In the data rows, 128 means zero.
Here are some points, each followed by its number:
np.array([109, 141, 108, 168, 119, 80, 121, 136, 100, 119, 107, 119, 160,
          172, 118]) 0
np.array([93, 127, 95, 152, 119, 108, 128, 84, 99, 144, 124, 121, 171,
          177, 144]) 1
np.array([86, 122, 111, 144, 125, 153, 139, 106, 94, 164, 131, 133, 180,
          169, 174]) 2
np.array([156, 71, 108, 73, 157, 121, 144, 155, 95, 124, 176, 229, 164,
          79, 132]) 3
np.array([166, 85, 166, 131, 181, 133, 123, 99, 169, 78, 111, 81, 83,
          95, 176]) 4
np.array([95, 73, 145, 159, 183, 139, 84, 99, 100, 166, 138, 80, 134,
          100, 168]) 5
np.array([171, 152, 149, 111, 83, 133, 159, 117, 99, 151, 92, 133, 122,
          116, 149]) 6
np.array([129, 131, 112, 185, 74, 145, 74, 108, 178, 69, 106, 141, 116,
          86, 144]) 7
np.array([149, 151, 170, 131, 69, 174, 140, 89, 95, 91, 148, 139, 135,
          108, 128]) 8
np.array([141, 82, 140, 110, 160, 150, 115, 144, 105, 150, 110, 169, 152,
          106, 149]) 9
np.array([174, 110, 159, 97, 158, 145, 179, 113, 180, 161, 94, 106, 85,
          95, 171]) 10
np.array([166, 100, 136, 123, 171, 105, 124, 117, 172, 94, 84, 91, 81,
          79, 164]) 11
np.array([75, 143, 103, 147, 107, 130, 152, 85, 92, 147, 122, 119, 177,
          167, 135]) 12
np.array([132, 141, 113, 100, 119, 168, 158, 100, 134, 165, 134, 129, 160,
          164, 161]) 13
np.array([169, 102, 139, 119, 173, 94, 119, 116, 177, 97, 91, 91, 72,
          80, 157]) 14
np.array([95, 129, 94, 161, 104, 97, 117, 94, 94, 152, 125, 112, 169,
          174, 130]) 15
np.array([101, 177, 99, 134, 95, 109, 90, 95, 110, 133, 134, 166, 83,
          134, 72]) 16
np.array([169, 142, 139, 132, 117, 114, 143, 147, 128, 113, 172, 96, 103,
          106, 160]) 17
np.array([150, 173, 144, 128, 107, 124, 178, 106, 129, 147, 103, 154, 123,
          117, 163]) 18
np.array([83, 170, 96, 151, 110, 73, 75, 90, 116, 138, 151, 169, 79,
          116, 74]) 19
np.array([73, 76, 179, 168, 140, 179, 88, 129, 107, 150, 151, 75, 147,
          95, 165]) 20
np.array([110, 73, 107, 153, 129, 125, 93, 170, 126, 104, 100, 128, 134,
          73, 94]) 21
np.array([152, 145, 158, 128, 71, 158, 154, 103, 104, 105, 129, 139, 130,
          126, 134]) 22
np.array([168, 105, 145, 146, 81, 77, 155, 216, 122, 112, 167, 113, 93,
          85, 104]) 23
np.array([132, 121, 154, 126, 134, 75, 128, 162, 116, 159, 106, 65, 149,
          149, 98]) 24
np.array([148, 99, 120, 115, 255, 89, 152, 159, 111, 145, 116, 92, 88,
          74, 77]) 25
np.array([78, 92, 121, 168, 74, 143, 103, 127, 114, 131, 117, 71, 136,
          83, 154]) 26
np.array([140, 173, 149, 128, 126, 140, 177, 98, 131, 166, 100, 130, 138,
          133, 147]) 27
np.array([179, 128, 101, 149, 92, 72, 168, 251, 142, 89, 157, 77, 80,
          90, 104]) 28
np.array([128, 150, 127, 161, 136, 114, 173, 198, 98, 98, 97, 76, 111,
          126, 139]) 29
np.array([76, 129, 155, 94, 138, 144, 165, 109, 119, 91, 90, 103, 76,
          92, 135]) 30
np.array([106, 103, 142, 80, 172, 152, 97, 183, 111, 151, 90, 114, 85,
          103, 148]) 31
np.array([116, 113, 155, 113, 138, 77, 152, 170, 127, 130, 105, 92, 116,
          111, 104]) 32
np.array([118, 170, 111, 120, 142, 141, 171, 120, 97, 70, 99, 109, 123,
          112, 125]) 33
np.array([115, 141, 109, 163, 113, 77, 126, 134, 93, 115, 110, 120, 165,
          165, 119]) 34
np.array([87, 123, 99, 157, 124, 110, 134, 87, 102, 152, 114, 120, 175,
          178, 147]) 35
np.array([82, 123, 105, 148, 128, 156, 137, 105, 92, 161, 133, 133, 175,
          166, 181]) 36
np.array([178, 145, 150, 125, 66, 125, 132, 118, 145, 155, 188, 109, 106,
          90, 168]) 37
np.array([107, 134, 129, 153, 146, 83, 152, 106, 190, 113, 83, 159, 104,
          156, 104]) 38
np.array([104, 124, 115, 129, 131, 184, 152, 126, 103, 162, 138, 137, 170,
          170, 166]) 39
np.array([121, 110, 114, 126, 142, 167, 151, 139, 102, 138, 147, 145, 161,
          166, 130]) 40
np.array([134, 112, 121, 117, 150, 155, 149, 149, 100, 132, 150, 146, 156,
          153, 118]) 41
np.array([154, 101, 128, 60, 159, 157, 104, 146, 159, 135, 134, 137, 160,
          162, 78]) 42
np.array([135, 101, 122, 92, 159, 158, 83, 138, 182, 127, 124, 128, 161,
          166, 76]) 43
np.array([147, 104, 124, 86, 165, 156, 82, 137, 179, 126, 125, 133, 158,
          167, 72]) 44
np.array([142, 103, 124, 91, 160, 160, 69, 137, 181, 124, 129, 141, 158,
          167, 76]) 45
np.array([142, 101, 120, 109, 161, 161, 76, 136, 193, 125, 121, 134, 157,
          169, 90]) 46
np.array([177, 102, 142, 123, 158, 111, 122, 106, 174, 89, 94, 86, 78,
          80, 155]) 47
np.array([89, 85, 129, 157, 157, 78, 143, 137, 121, 99, 102, 161, 72,
          129, 91]) 48
np.array([179, 81, 165, 129, 217, 106, 125, 97, 178, 67, 136, 74, 83,
          98, 171]) 49
np.array([94, 139, 113, 124, 74, 125, 135, 116, 134, 166, 86, 151, 116,
          100, 137]) 50
np.array([137, 93, 110, 150, 159, 150, 183, 181, 124, 130, 113, 146, 103,
          134, 162]) 51
np.array([93, 73, 177, 76, 175, 93, 93, 133, 107, 106, 181, 212, 149,
          157, 141]) 52
np.array([70, 141, 122, 141, 140, 96, 144, 108, 151, 109, 149, 152, 140,
          170, 117]) 53
np.array([70, 66, 180, 141, 137, 164, 130, 182, 100, 98, 142, 72, 151,
          74, 168]) 54
np.array([158, 125, 164, 94, 79, 148, 154, 115, 120, 143, 92, 116, 108,
          93, 142]) 55
np.array([163, 164, 147, 118, 91, 126, 162, 111, 103, 157, 103, 131, 124,
          122, 163]) 56
np.array([175, 163, 148, 125, 71, 118, 118, 161, 154, 154, 195, 88, 104,
          88, 170]) 57
np.array([172, 163, 141, 143, 70, 109, 139, 182, 142, 133, 179, 85, 105,
          91, 166]) 58
np.array([138, 143, 159, 147, 77, 154, 182, 148, 115, 146, 101, 128, 131,
          106, 165]) 59
np.array([86, 86, 142, 102, 221, 133, 167, 128, 141, 91, 130, 135, 79,
          101, 138]) 60
np.array([120, 163, 122, 152, 115, 69, 122, 171, 92, 112, 94, 113, 174,
          166, 104]) 61
np.array([101, 111, 104, 145, 130, 81, 181, 104, 199, 104, 87, 124, 139,
          134, 101]) 62
np.array([176, 85, 111, 117, 130, 88, 177, 133, 100, 132, 164, 236, 143,
          67, 101]) 63
np.array([172, 161, 113, 119, 135, 171, 69, 94, 182, 130, 94, 113, 146,
          141, 107]) 64
np.array([155, 144, 98, 137, 131, 162, 85, 137, 180, 144, 113, 82, 86,
          177, 91]) 65
np.array([174, 99, 111, 191, 91, 152, 72, 162, 96, 63, 179, 255, 86,
          114, 76]) 66
np.array([155, 133, 168, 114, 102, 156, 123, 122, 136, 152, 184, 120, 117,
          98, 181]) 67
np.array([124, 155, 114, 125, 138, 104, 167, 157, 112, 96, 101, 112, 117,
          104, 114]) 68
np.array([75, 69, 155, 167, 135, 167, 102, 109, 112, 151, 138, 69, 145,
          81, 174]) 69
New points follow, each followed by the number of its nearest point above.
np.array([162, 103, 112, 60, 116, 93, 96, 145, 117, 62, 170, 150, 108,
          154, 84]) -> 42
np.array([154, 140, 167, 113, 121, 164, 120, 134, 130, 147, 171, 128, 128,
          101, 174]) -> 67
np.array([138, 114, 189, 130, 101, 164, 118, 184, 135, 141, 162, 90, 125,
          71, 154]) -> 67
np.array([147, 139, 182, 114, 123, 168, 117, 142, 131, 152, 175, 108, 128,
          101, 168]) -> 67
np.array([120, 164, 116, 102, 127, 72, 135, 128, 182, 155, 97, 173, 98,
          140, 91]) -> 38
np.array([71, 151, 98, 117, 107, 137, 158, 93, 106, 150, 119, 109, 162,
          144, 130]) -> 12
np.array([166, 170, 117, 115, 140, 155, 95, 84, 155, 132, 88, 123, 135,
          136, 106]) -> 64
np.array([163, 136, 163, 120, 101, 151, 126, 124, 132, 153, 176, 123, 117,
          108, 170]) -> 67
np.array([158, 145, 121, 71, 146, 118, 157, 132, 116, 140, 134, 144, 129,
          163, 101]) -> 41
np.array([158, 168, 130, 87, 171, 140, 80, 97, 135, 100, 98, 110, 154,
          162, 134]) -> 64
np.array([119, 152, 112, 135, 143, 109, 169, 159, 111, 95, 109, 113, 120,
          109, 110]) -> 68
np.array([175, 143, 151, 115, 67, 118, 126, 113, 142, 158, 194, 104, 102,
          93, 167]) -> 37
np.array([153, 170, 128, 151, 182, 150, 74, 106, 160, 99, 107, 123, 136,
          153, 83]) -> 64
np.array([74, 68, 161, 164, 138, 166, 101, 107, 108, 145, 132, 66, 142,
          82, 179]) -> 69
np.array([111, 74, 130, 88, 141, 118, 139, 145, 102, 138, 139, 178, 146,
          104, 140]) -> 9
np.array([80, 82, 187, 128, 151, 129, 149, 101, 147, 195, 145, 144, 175,
          77, 91]) -> 9
np.array([157, 145, 128, 122, 153, 125, 174, 99, 112, 144, 103, 94, 131,
          128, 129]) -> 27
np.array([140, 169, 113, 55, 132, 153, 142, 94, 136, 141, 115, 126, 128,
          137, 142]) -> 13
np.array([84, 162, 133, 63, 137, 153, 159, 92, 141, 136, 105, 145, 103,
          119, 113]) -> 30
np.array([162, 167, 116, 152, 156, 170, 102, 82, 188, 109, 111, 120, 145,
          144, 66]) -> 64
np.array([172, 70, 91, 132, 70, 117, 97, 157, 98, 89, 122, 255, 82,
          109, 68]) -> 66
np.array([140, 104, 109, 148, 161, 149, 175, 182, 127, 131, 115, 150, 105,
          136, 165]) -> 51
np.array([85, 69, 150, 165, 183, 148, 87, 102, 89, 151, 133, 80, 140,
          96, 174]) -> 5
np.array([149, 131, 177, 123, 111, 172, 122, 138, 134, 155, 190, 109, 132,
          92, 168]) -> 67
np.array([107, 160, 140, 75, 101, 67, 135, 141, 203, 134, 83, 143, 120,
          178, 71]) -> 38
np.array([104, 118, 124, 148, 109, 112, 118, 125, 145, 158, 117, 110, 117,
          97, 134]) -> 50
np.array([151, 142, 156, 120, 119, 142, 124, 88, 124, 152, 168, 118, 116,
          109, 170]) -> 67
np.array([139, 111, 204, 123, 81, 169, 135, 151, 135, 143, 165, 91, 118,
          82, 162]) -> 67
np.array([160, 152, 164, 104, 124, 174, 110, 142, 132, 128, 170, 131, 134,
          107, 173]) -> 67
np.array([155, 75, 114, 122, 106, 141, 131, 171, 154, 92, 112, 61, 151,
          101, 80]) -> 21
np.array([86, 79, 139, 170, 177, 138, 66, 111, 94, 124, 135, 100, 144,
          85, 153]) -> 5
np.array([168, 80, 100, 152, 79, 140, 103, 143, 96, 100, 102, 255, 89,
          91, 66]) -> 66
np.array([112, 139, 105, 138, 83, 113, 161, 131, 137, 155, 88, 137, 124,
          111, 140]) -> 50
np.array([175, 162, 116, 123, 157, 165, 81, 89, 168, 116, 89, 133, 145,
          156, 66]) -> 64
np.array([113, 81, 200, 92, 142, 155, 95, 166, 121, 158, 145, 110, 101,
          129, 183]) -> 31
np.array([144, 155, 123, 165, 172, 162, 102, 104, 171, 95, 110, 118, 142,
          149, 98]) -> 64
np.array([172, 104, 96, 182, 101, 173, 100, 127, 105, 117, 128, 255, 82,
          75, 75]) -> 66
np.array([73, 92, 167, 115, 139, 91, 112, 101, 103, 81, 152, 255, 150,
          170, 129]) -> 52
np.array([105, 168, 124, 115, 122, 130, 81, 93, 140, 148, 110, 134, 78,
          105, 94]) -> 16
np.array([119, 151, 114, 108, 121, 167, 152, 97, 132, 157, 128, 140, 147,
          165, 173]) -> 13
np.array([122, 163, 101, 97, 149, 143, 136, 90, 123, 107, 141, 126, 92,
          116, 116]) -> 33
np.array([154, 169, 120, 144, 174, 157, 65, 106, 152, 102, 106, 119, 143,
          151, 77]) -> 64
np.array([147, 156, 114, 95, 141, 111, 171, 136, 108, 136, 136, 152, 119,
          161, 122]) -> 41
np.array([156, 180, 123, 157, 162, 179, 94, 100, 148, 90, 121, 111, 149,
          151, 93]) -> 64
np.array([133, 166, 112, 148, 109, 130, 93, 83, 133, 155, 141, 172, 88,
          134, 83]) -> 16
np.array([149, 163, 113, 162, 98, 121, 75, 83, 143, 153, 109, 174, 82,
          135, 77]) -> 16
np.array([152, 123, 115, 80, 159, 161, 118, 171, 101, 108, 91, 67, 78,
          125, 160]) -> 31
np.array([84, 71, 115, 168, 159, 139, 74, 147, 113, 107, 123, 120, 139,
          75, 121]) -> 21
np.array([115, 173, 113, 109, 245, 136, 173, 246, 174, 119, 146, 110, 92,
          90, 69]) -> 25
np.array([164, 94, 90, 157, 76, 164, 100, 132, 113, 105, 87, 255, 92,
          88, 79]) -> 66
np.array([158, 164, 141, 150, 76, 96, 145, 213, 144, 90, 193, 85, 97,
          91, 164]) -> 58
np.array([156, 123, 119, 74, 134, 172, 140, 119, 141, 155, 139, 124, 157,
          168, 141]) -> 13
np.array([116, 164, 102, 137, 95, 106, 110, 94, 108, 136, 128, 162, 81,
          121, 87]) -> 16
np.array([173, 151, 151, 124, 72, 126, 125, 117, 143, 161, 183, 107, 102,
          94, 167]) -> 37
np.array([169, 169, 111, 110, 135, 172, 82, 87, 171, 137, 86, 123, 144,
          136, 110]) -> 64
np.array([150, 141, 164, 112, 136, 152, 121, 113, 121, 162, 164, 122, 127,
          117, 175]) -> 67
np.array([142, 127, 199, 121, 102, 166, 115, 175, 141, 130, 187, 101, 133,
          90, 160]) -> 67
np.array([162, 118, 171, 73, 154, 120, 183, 101, 162, 154, 118, 111, 93,
          99, 168]) -> 10
np.array([155, 135, 161, 118, 135, 153, 128, 108, 126, 149, 172, 111, 123,
          103, 171]) -> 67
np.array([130, 117, 105, 125, 198, 102, 156, 203, 140, 138, 113, 119, 97,
          77, 75]) -> 25
np.array([93, 90, 113, 156, 89, 118, 119, 178, 97, 105, 90, 111, 121,
          95, 100]) -> 21
np.array([96, 139, 134, 104, 166, 161, 151, 91, 137, 106, 127, 100, 75,
          88, 149]) -> 30
np.array([71, 89, 122, 155, 157, 80, 128, 129, 127, 115, 85, 159, 74,
          123, 79]) -> 48
